A single turn carries every row of the set below to another of its rows. Some are shown first; where does it send the rows asked next?
Tadop: [  0  -8   4  -7 -26  34   9 -26  35  25  18  16  29 -14 -11  47   5  17
  24  25 -20 -53 -37 -27  23  -5  21  11 -12 -22 -11  22]
lapuz: [  5 -21   3 -17   6   3 -14 -65  10 -15   2  41  16  21 -19  54   3  29
  15  16 -38   9   1   1  -4 -29   8  26  29   4  -6  11]
povo: [ 17 -21 -10 -40 -13   4  -3 -61  22 -28  24  51  47  16 -13  53 -12  32
   0   0 -27 -15 -12  -2   0 -13   6  14  46 -24  -3  10]
bime: [  2  21 -10 -51 -16   5  21 -37  17 -27  30  57  42  19  -3  46 -14  29
  -2   3 -32   4 -10  -3 -15 -17  44   8  24 -22  -8 -18]
rem: [ 12 -15  17  -9 -29  17  16 -22  30  10  26  13  24  -6 -17  55  -4  12
  33  11 -24 -50 -13 -24  30 -20  42  31 -22 -27 -12  12]
Bufek: [-20  -4  14 -11  18  34   8 -48   9  -9 -11  42  30  36  -8  28  -6 -10
   0 -10  -4  12 -20  -6   0 -26  27  32 -18 -25  -8  12]
lagup: [  6  23   4 -10  13  28   3 -50  10 -17 -19  52  -4  13  -6  51   5  21
  27  16 -24 -19   4 -15  -9 -21  24  14  14   2   0  -6]
Fabav: [  2 -26  11   1 -11  32   4 -19  24  19  12  20  28 -10 -10  36  14   9
  15  25 -20 -48 -31 -17  17 -15  23  33 -21 -30 -12  32]
ziv: [ 13 -20   3 -16   0   0 -20 -63  19  -8  -1  31  13  15 -22  51   0  25
  10  10 -36   9   0   1  -1 -26   1  18  35  -3   4   9]
falak: [-29  -6   9  -6   6  43   6 -52  29  -2  -6  42  31  38  -4  34 -11   5
 -14   3   2  15 -25 -21 -13  -7  22  28 -15 -13  -4   0]
ruvuk: [ -8  -6  21 -30 -31  17  20 -13  46  13  25  44  42 -17 -25  25   9  -2
  23  25 -11 -42 -12 -12  -6  -1  42  12 -32 -34   5 -14]
nor: [  3 -12   4 -28  -1  31   5 -48  24  -4   9  59  53  35 -13  13 -15   1
  -6  11  10   2 -20 -21 -10   3  39  42   0  -7 -11 -27]
fibu: [  5 -37  15 -12 -24  -7  15 -20  34  13  44  10  36   4 -23  36   5  -5
   1  18 -30 -11  -9  -4   9 -24  27  28 -30 -29 -11  26]
nota: [-10 -14  13 -27 -46  32  -8 -19  29  33  25  21  35 -18 -25  41   2  11
  16  35 -24 -38 -29 -23   5   4  19  10  -5  -8 -19   3]
moba: [ 40 -11   7 -24  -6  11  -8 -62   1 -28  -7  33  19  10 -22  54  -7  13
  11   7 -26 -25   9 -14 -16 -19  38  20  33  -8 -13   3]
Todi: [-12  10  -7 -38  -8   4   6 -47  37 -14  20  49  30  17  -6  49  -9  42
  14  -5 -35  11 -13   6  17 -27   8   8  27 -29  16  -7]
Mave: [-21  41  -4 -32 -14  28   7 -31  19  -3  13  44  13  26 -11  48   1  19
   7   7 -42   8  -5  -8   3 -10  29 -10  20   6  -5 -16]
Movul: [-15  -4   7 -20 -18   7  18  -5  45  16  37  39  45 -11 -17  24   8 -12
  11  21 -25 -35 -19  -5  -1   2   9   5 -24 -50   7  11]
tev: [-22   5  11 -27  11  27   4 -54  25  -5  -9  38  40  25  -5  20  -4  -6
  -5   9   8  17 -20 -10 -16 -18  13  31 -13 -35   3 -12]
gupu: [-22 -15  19 -17  17  15  12 -50  24 -12   1  40  30  32  -5  25   5 -19
 -20  -6  -4  16 -18 -20 -13 -18   7  25  -6 -18  -4   3]
zuvel: [ 13 -21 -13 -30   1  -1   1 -57  14 -29  25  56  47  19  -4  53  -8  30
  -1   1 -34 -11 -16  -1  -6 -17   9  22  45 -22 -10  14]
zegil: [ 14  26   8  -7  12  24  -4 -44  11 -15 -20  38  -7  12 -10  51   8  13
  22   9 -31 -20   7 -17  -1 -21  24   9  22  -1   1  -5]
dozun: [ 16 -38  21 -11 -16  11  15 -24  28   7  30  20  35  -2 -17  36  11   7
  23  17 -13 -41  -9 -11  25 -28  38  41 -29 -29 -12  21]
bosem: [-15 -12  20 -18 -35  25   5 -15  36  26  13  22  27 -19 -26  29  11   1
   7  32 -27 -26 -22 -20 -17   0  48  13 -31 -16  -5  -3]
vog: [ 10 -18  16 -13 -24   3   8 -23  26  16  37   0  32  -1 -33  51  -3  -6
  21  11 -40 -21  -5 -14  15 -23  41  19 -23 -22 -18  29]
kono: [  0 -13  13 -15 -13  -5  10 -14  48  16  36  32  44 -16 -22  39   8 -12
  20  12 -26 -44 -15  -9   6  -7   4  -9  -2 -42   0  18]
potaz: [  2 -26  15 -18 -25  -3  -1 -12  27  18  47  21  42   2 -34  48   2 -19
  19  17 -38 -34  -2  -7  12  -5   7   8  -5 -20 -20  22]
fon: [-12   8  -3 -37   4  -2  12 -48  30 -20  25  60  32  21   0  50  -2  41
  16  -1 -31  10  -7   7   9 -33   9  13  26 -26  10  -6]
rup: [ 12  32  -7 -26  -8  38   8 -35   4 -24   6  52  20  19  -5  53  -1   5
   4  10 -27 -37  -3 -24 -10   3  35  -4  32   3 -21  -5]
Did: [ -5 -29  15 -27 -24   3  12 -11  36  12  61  37  49   4 -27  32   6 -12
   5  23 -27 -24  -5  -8   6   0   4  18 -22 -28 -10  21]
ramet: [  6  32 -12 -26  -6  34  11 -38   3 -22   3  61  19  18  -1  47  -4  11
   2  19 -27 -28 -11 -21 -24   5  31   2  26   2 -19  -7]
siluz: [  9 -22  16 -24  10  18  12 -41   9 -15  12  60  46  40 -16  13  -7 -19
  -6  -6   0  -3 -15 -18   2  -9  40  41   3  -1 -18  -7]
gel: [ -7 -29  21 -15 -27  44  -5 -19  24  23  22  28  31 -11 -25  33  15   8
  12  35 -21 -45 -22 -29   0   4  31  26 -20  -5 -20  15]
Gapak: [-22  36  -5 -36 -11  21  10 -35  16  -7  17  55  14  24  -8  47   2  22
   7  18 -34  13  -1  -6 -12 -13  22  -5  15   5  -8 -20]
pek: [ 33  -7  -2 -19   1  12  -2 -63  -1 -30 -11  42  16  11 -16  54  -7  18
  12  13 -30 -18   0 -14 -22 -19  46  32  27  -5 -13   4]
zoma: [ -2  23  -9 -56 -30  16  19 -40  20 -25  30  50  45  21  -8  50 -15  30
   1  -1 -33  -4  -9  -5  -1 -12  47   0  24 -20  -9 -17]
Mup: [  3  -9  11 -23  12  46   5 -39  14 -13  10  66  45  37 -11  23 -21   0
  -2  -4  -2  -9 -19 -32   0   1  35  51  -3 -10 -11   2]
nud: [  1 -11  29 -34 -32  -2  12 -15  50  12  30  34  36 -28 -24  40   2   1
  25  13 -21 -42 -10 -16   0 -12  27   6 -11 -44   8 -12]
nov: [  6  -9  16 -41  15  22   6 -44  23 -15  19  63  50  28 -11  10  -9 -10
 -12   1   1  -3 -14 -32  -8   1  17  48   8 -21  -1 -13]
Muf: [ -5  -7  23 -37 -43  11   1 -23  40  29  25  13  35 -30 -35  35   1   8
  15  25 -29 -20 -21 -20 -14 -10  38   3 -16 -25  -3  -5]

Muf turns into rem
nor turns into Bufek
Now these:
Gapak turns into pek
fibu turns into ruvuk
ziv turns into zoma

A single turn carries every row of the set below to another of its rows. Some are shown first; where does it send the rows asked next?
Memuv: [-10  13  16  -1  -6   2  22 -10 -25  -7   7 -12  -9  14  16 -29  14  -9
  30]
Zedod: [ -6 -30  12  14 -10  -3 -16  30  22  31  -6  -4  -9 -24  -4   8   1  26
 -19]
fuz: [ -3 -15   7   2   4   1  24  -2   9 -22  -9  -7 -17   1  43 -23  -7  -1
 -24]
metu: [ -9  10   9  23 -26 -10 -30  20  12 -16   1  -7 -10 -19  17  10   0   5
 -10]
timog: [-15  10  16  -6  -9  13  20  -5 -19  -1   2 -16 -14   8  23 -44  13  -3
  27]
pama: [ -4 -16  15 -12  11   4  21 -11 -13  37  -2   0   0  10  -5 -48   9   2
  13]
Guz: [-11   9   5  22 -37  -4 -35  12   1 -14   2 -19 -20  -9  11   4  -7   6
  -9]
konol: [ 17  -1 -20  -3  -3   7  10 -15  16 -10  -6 -15 -12  -5  34   0 -16   8
 -14]
tak: [ -7   9  32  17 -18  24 -19  -4 -15 -10  17  -6  -6  10  26  -8 -14  17
  -9]
teki: [-14 -28 -19  -9 -10 -14  -1  23   5  33 -13   1  -7 -29 -10 -24  11  -4
  14]
Pila: [ -7 -19   9 -10  13  15  29 -10 -12  41  -6  -2 -13   0   1 -44   3   7
  10]
ras: [-12 -37  -4 -15  -5 -11   2  15  19  35 -18  -4   3 -28  -6 -19  -5  -7
  11]
rab: [-11  10  29  29 -15  19  -9 -15 -22  -4  16 -17 -12  10  19 -20  -6  19
 -15]
vifu: [-18 -10  31  14  13 -16  24  10  21  16   0  28 -29  -9   7 -11   4   8
  15]
Bezis: [-14 -23   7  -2  14   9  23  -2 -16  43   1   3   0  -8   0 -48  13   8
   9]
Fudas: [ -5   2  15  -6 -11  16  14 -19 -14  -7  11 -12   1  18  12 -35   5 -17
  24]
fitul: [ -1  13   6  24 -17  -5 -39  15   5  -8   2 -15 -12  -8  19  14   6  11
 -11]
mupak: [  0 -27   1   3 -15  -4 -21  28  19  38 -13  -8  -8 -27   2  -4  -7  26
 -17]
Mur: [-19 -21  15 -13   4  15  29  -5 -11  39 -12   0 -11 -13   3 -47   6  -1
  11]
Lilu: [ -9 -26  -1   5 -12  -2 -29  21  27  23 -11  -1   0 -21  -1   5 -17  16
 -23]
pizi: [ -2 -24   2  13  -5   3 -22  19  21  32 -13   0 -10 -33   4  -4 -10  21
 -27]
raf: [ -3 -29  -3 -17  -5 -24   8  16   8  41 -18  -8  -1 -21 -12 -27  11   0
  13]
kazos: [-10 -29  13 -13  10  12  27 -10  -6  30  -8  -3   2   3  -4 -44  10  -4
  -2]
kezo: [-10  11  34  21  -9  13  -4  -4  -9  -8  16 -17  -5  27  25  -6  -7  18
  -4]
poz: [-11   1  16  19 -25  -7 -30  17  11 -13   3 -12  -2   3  13  16  -8  11
 -17]
Zado: [ 14   5 -14   0   0   0  11 -19  19  10  -4  -5 -12 -22   8  22 -13  20
   8]
rupak: [ -8  18  22  18  -5  22  -3  -5 -20 -12   9 -20 -10  11  26  -8   7  28
  -6]
tir: [ -7 -34  -2  -7  -7 -20   1  24  23  36 -15  -5  -6 -16  -7 -30  14 -11
   2]
mubod: [-12 -22  -3 -11  -8 -12  -5  12  17  42 -21   7 -14 -34  -5 -25   6 -16
   5]
Gil: [  1   3   6  11   6 -10  11  -4  27  27   2  19 -24 -18  -3   9  -4  16
  25]
murob: [ -6 -18   3  13  -7  -2 -30  14  16  32 -14   1 -11 -32  -3  10  -1  16
 -28]
bife: [ -5 -27  -8 -13  -6 -20   6  15  14  31 -21  -7 -13 -32  -4 -27   5 -13
  12]
soduk: [-15 -16  28  10  11  -8  24  13  17  -4  -4  17 -28   4  34 -34   1  -4
  -8]
nal: [ -8  18  24  25  -6  24  -7  -4 -15  -6  16  -4 -11  15  24  -6  -2  26
 -12]
sagu: [ -7   9  28  16 -17  31  -4 -10 -16 -11  19 -12  -5   8  17   0  -8  20
  -1]
geva: [-13   6  19  11  -8  -3  13 -13 -22   1  13 -12  -2   8  18 -43  17 -13
  25]
sosuz: [ -3   4  11  21 -32   3 -29  23  13  -7  11 -12 -12 -11  15  15  -4  15
   5]
bidad: [-11 -24  -8  10 -18   5 -23  20   7  28 -12  -3 -16 -26  -6   2 -11  28
 -24]
bez: [-11   8  30   0  -7   5  10 -16 -25  -9  11  -4   0  17  14 -32   8 -10
  20]
faf: [ -7  -2  13  15 -36  -4 -32  23   7  -8   1 -14  -9 -20  19  12 -10  13
  -9]
rek: [ -9 -28  11 -13  11   9  26  -3  -5  39  -3  -7   0  -1   3 -41  -2   1
  26]
Ribub: [-10   1  29   1  -2   6  25  -9 -17   4  10 -18  -2  21  18 -29   5  -3
  32]

Guz turns into rab
fuz turns into soduk
Lilu turns into poz
Now these:
sagu turns into Fudas
raf turns into mupak
Memuv turns into Pila
murob turns into fitul

